In the data rows, 128 means zero.
Some points:
[125 144 112 120 133 101 119 122 130 192 135 121 111 122 129 114 172 110
 164 133 143 127 103 139 108 141 109 111 104 123 130 148]
[148 112 110 133 109 105 112 112 120 255 123 131 113 117 127 124 138 107
 158 142 137 118 119 152 108 128 121 113 115 115 132 133]
[148 101 110 126  96 126 148 127 149 119 137 153 112 131 114 101 127 138
 132 238 104 145 206 101  98  94 126 121 108 104 124 132]
[116 115 100 240 132 124 108 111 180 103 112 133 110 119 123  82 144 142
 110 100 109 106 109 122  99 118 112 117 255 123 107 137]
[102 119 105 211 152 104 105 104  96 108  98 106 108 101 255 186 171 106
 102 106 108 109 122 120 107 119 107 109 244 117 116 158]
[ 96 143 125 110 155 117 126 165 103 121 102 150 177 184 105 135 103 130
  98 107 204 153 131 103 106 108 189 140 106 103 101 102]
[101 131 106 177 172 101 106 102  99 106  98 108 104  99 227 207 217 106
 104 108 104 110 109 115 110 125 106 110 247 115 109 157]
[106 108 107 107 131 136  96 124 114  94 105 118 114 109 101 134 164 156
 124 103 112 108 217 179 120 129 106 109 145 181 116 219]
[110 121 106 161 129  95 100  98  99 120  87 118 113 110 168 121 139 104
 100 103 110 112 130 255 110 155 111 111  81 117 122 240]
[130 131 123 108 144 106 116 131 144 214 120 130 118 120 130 111 165 102
 154 142 134 119 109 157 108 130 108 108 107 119 119 138]
[105 249 118 105 137 181 142 114 104 150 104 168 169 107 101 138 102 180
  95 104 139 141 127 101 112 118 163 118  98 102 101 104]
[132 110 126 101 108 143 138 150 146  97 255 109 112 107 129 128 110 117
  95 118 113 113 111 252 149 111 114 123 140 118 106  83]
[104 115  98 255 155 109 106 111  99 125 106 105 103 100 225 172 137 106
 109 105 108 102 117 116 102 113 105 104 187 118 115 141]
[108 192 168 121 115 141 143  97  99 109 104 109 124 117 108 122 102 110
 103 100 112 100 231 101 105 255 212 115 100  99 103  94]
[ 95 127 132 107 198 146 116 127 106 126 110 152 200 177 100 162 100 131
  97 108 175 147 107 101 102 105 206 131  99 103 100 105]
[113 136 115  98 126 137 118 164 119 120 140 108 132 113 152 128 183 119
 255 122 113 110 104 109 109 114 115 108 137 118 118 115]
[119 114 117 119 100 177 199 131 199  91 128 121 115 131 103 103 136 158
 156 111  99 107 125 194 115 116 109 109 162 125 100 104]
[115 115 112 100 114 129 134 161 155 121 134 136 119 118 124 111 143 131
 104 104 104  98 147 109 130 111 116 103 147 255 145 128]
[127 120 114 116 118 125 132 133 164 118 136 134 122 121 133 121 132 129
 255 107 103 112  97 103 106 108 115 112 129 108 111 115]
[115 109 102 100 138 127 146 161 166 104 108 129 115 115 114 106 123 130
  98  99 113  99  99 119 218 110 107 102 109 114 255  98]
[103 214 117 102 142 173 114 170  97 125 101 191 190 119 103 144 100 167
  94 103 181 135 127 102 108  99 149 127 101 103  99  97]
[105 102 105 105 110 141 132 106 156  98 117 123 115 113 111  95 118 143
 105 100 111 103 255 165 110 109 109 133  96 255 102 227]
[175  97  97 107 118 112 117 122 167  90 113 131 101 126 111 106  98 138
  94 255 114 112  92 113 114 255 132 108 102 105 101 113]
[138 112 161 106 105 202 192 125 172  95 176 114 119 127 123 101 114 112
 126 114 105 106 113 199 125 122 104 106 161 121  97 104]
[114 126 108 109 115 112 123 106 123 122 132 122 116 113 129 107 122 111
  99 108 113 108 123 126  89 111 115 163 101 245 255 174]
[149 121 110 113 116 109 117 109 118 244 126 124 107 124 151 115 133 106
 150 152 140 118 116 143 109 131 120 109 117 119 134 147]
[101 124 108 102  95 172 184 112  93 171 103 138 123 108  97 112 118 200
 110 255 100 117 110  98 118 255 103 114 118 104 106 109]
[103 149 141 120 119 134 181  97  94 116  99 136 133 113 102 116 105 138
 133 255  98 106 173 104 119 148 140 117 119 106 106 111]
[135 110 109 112 130 106 116 115 123 234 134 137 113 127 137 112 149 106
 164 130 136 121 115 145 111 140 120 109 112 116 130 140]
[143 109 166 119 123 129 112 116 146 111 142 111 127 175 119 133 109 108
 105 113 106 180 100 116 217 103 105 165 113 162 108 105]
[109 126 111 107 110 128 121 136 123 113 128 120 123 109 114 104 161 115
  98 106 106 109 119 141  87 107 112 175  99 189 255 160]
[182 109 135 138 124 120 115 122 128 111 143 105 121 154 108 136 103 110
 110 105 128 186 111 117 172 108 109 194 114 168 110 101]
[104 193 112 103 140 141 152 182  98 130  99 184 184 103 109 110 109 228
  92  98 145 177  99 102 108  94 164 135  99 102 101 101]
[153 110 151 125 119 126 122 114 135 111 163 105 119 158 118 128 103 112
 105 110 120 150 111 115 200 104 115 191 118 161 121 104]
[106 127 110 106 100 135 169 120 110 139 112 142 139 115 100 110 117 173
 114 208 100 127 118  96 117 255  99 110 115 101 108 115]
[205 109 132 121 127 125 120 127 123 113 120  99 132 166 113 130 102 109
 108 105 128 169 122 117 178 105 110 173 118 179 111 102]
[128 122 112 108 135 110 114 131 128 168 136 128 118 118 156 125 143 121
 255 114 112 108 101 115 109 116 118 111 133 119 115 115]
[128 127 255 151 104 117 114  98 114 103 192 112 119 168 120 122 101 111
 128 120 100 105 125 126 155 104 121 127 124 120 111 113]
[166 103 104 126 103 114 145 102 169 134 139 171 110 138 119 104 143 129
 185 111 151 119 103 125 107 149 135 102 107 113 107 160]
[ 94 173 119 105 155 139 127 197 103 129 102 165 199 130 102 148  98 137
  95 107 187 146 117 102 104 106 154 152 104 104  98  98]
[189 107 144 126 129 119 121 124 126 108 125 103 126 170 108 136 105 111
 108 105 127 168 131 117 181 105 108 167 116 181 110  97]
[103 102 115  90  93 145 102 255  97 102 126  91 108 103  83 219 120 158
 101 104 101 103 159 143 114 110 109 115 101 128 165 255]
[125 122 115 109 125 111 115 149 122 143 133 123 123 120 145 130 165 119
 255 114 115 112 103 111 108 117 117 110 136 114 117 112]
[ 98 209 130 100 156 161 109 116 109 125 108 152 210 133  98 179  97 147
  97 107 165 136 117 102 102  98 190 137 100 104 101 104]
[105 119 105 234 156 109 103 109  97 119 100 104 108 105 255 154 164 108
 103 104 107 108 112 114 108 122 110 107 228 115 111 155]
[108 207 120 125 186 118 145 125 114 125 109 144 131 130 101 115 104 147
 100 110 159 134 171 105 116 129 185 131  99 100 102 102]
[101 121 108 198 164 102 105 105  96 107  97 107 108  99 215 194 232 108
 105 107 107 108 108 120 111 127 110 110 243 115 110 148]
[144 106 103 119  90 113 146 106 178 116 138 133 101 126 118 108 136 138
 108 152 209 141 169 118 105 118 148 104 114 112 162 117]
[152 123 231 136  98 133 138 100 101 110 163 110 129 142 102 106  99 103
 130 136 111 109 123 133 235 100 120 101 167 124 114 115]
[ 98 167 109 114 142 138 137 193 103 127  98 198 140 108 105 115 110 176
  96 103 156 200  95 104 109 101 200 149 101 102  99 101]
[134 109 111 116 132 109 116 124 131 184 132 130 118 124 162 111 141 111
 168 140 145 123 106 145 109 139 118 107 108 119 133 143]
There is one direction along which these points spread out most. Take the direction at right angles to it along which they spread out most. Then take the direction at right angles to both along which they spread out most. Go by this last direction. How far along it is each point below, from 0 to 99? The average is 50, and the first point in the table lies past the average. One standard deviation of the points above along it is 16.
[135 114 118 109 103 116 146 133 217 113 134 132 108 125 124 102 146 126
 102 154 211 137 138 117 101 114 122 109 106 113 156 114] 54
[209 106 185 132 123 129 110 107 113 110 129 100 139 194 105 143 106 107
 104 103 129 143 117 111 141 103 108 210 110 150 114 103] 26
[171  93 244 108 161 138 112 103 111 101 197  99 109 163 119 169  97 108
  99 100 154 157 118 110 126 105 110 174 108 121 106 107] 26
[ 95 128 136 103 195 153 112 122 108 126 106 152 199 164  98 169  99 127
  98 108 176 153 104 102 101 106 217 129 100 103 101 106] 38
[127 104 103 123 100 120 152 130 186 113 141 138 110 119 127  98 126 129
  96  96 124 107 171  93 230 105 128 211  98 108 146 139] 34
[140 108 108 115 113 107 135 127 187 144 138 132 121 131 119 106 125 130
 127 170  95 155 207  98  96 108 125  95 109  98 205 124] 60
[134 126 186 134 108 132 131 101 122 103 206 106 120 145 110 112 113 109
 104 113 122 147 103 136 255 109 121 117 120 102 107 120] 32
[228 104 150 137 121 124 123 130 124 115 122 101 146 131 102 122 111 107
 105 104 113 172 114 117 205 103 115 173 116 146 111 105] 28
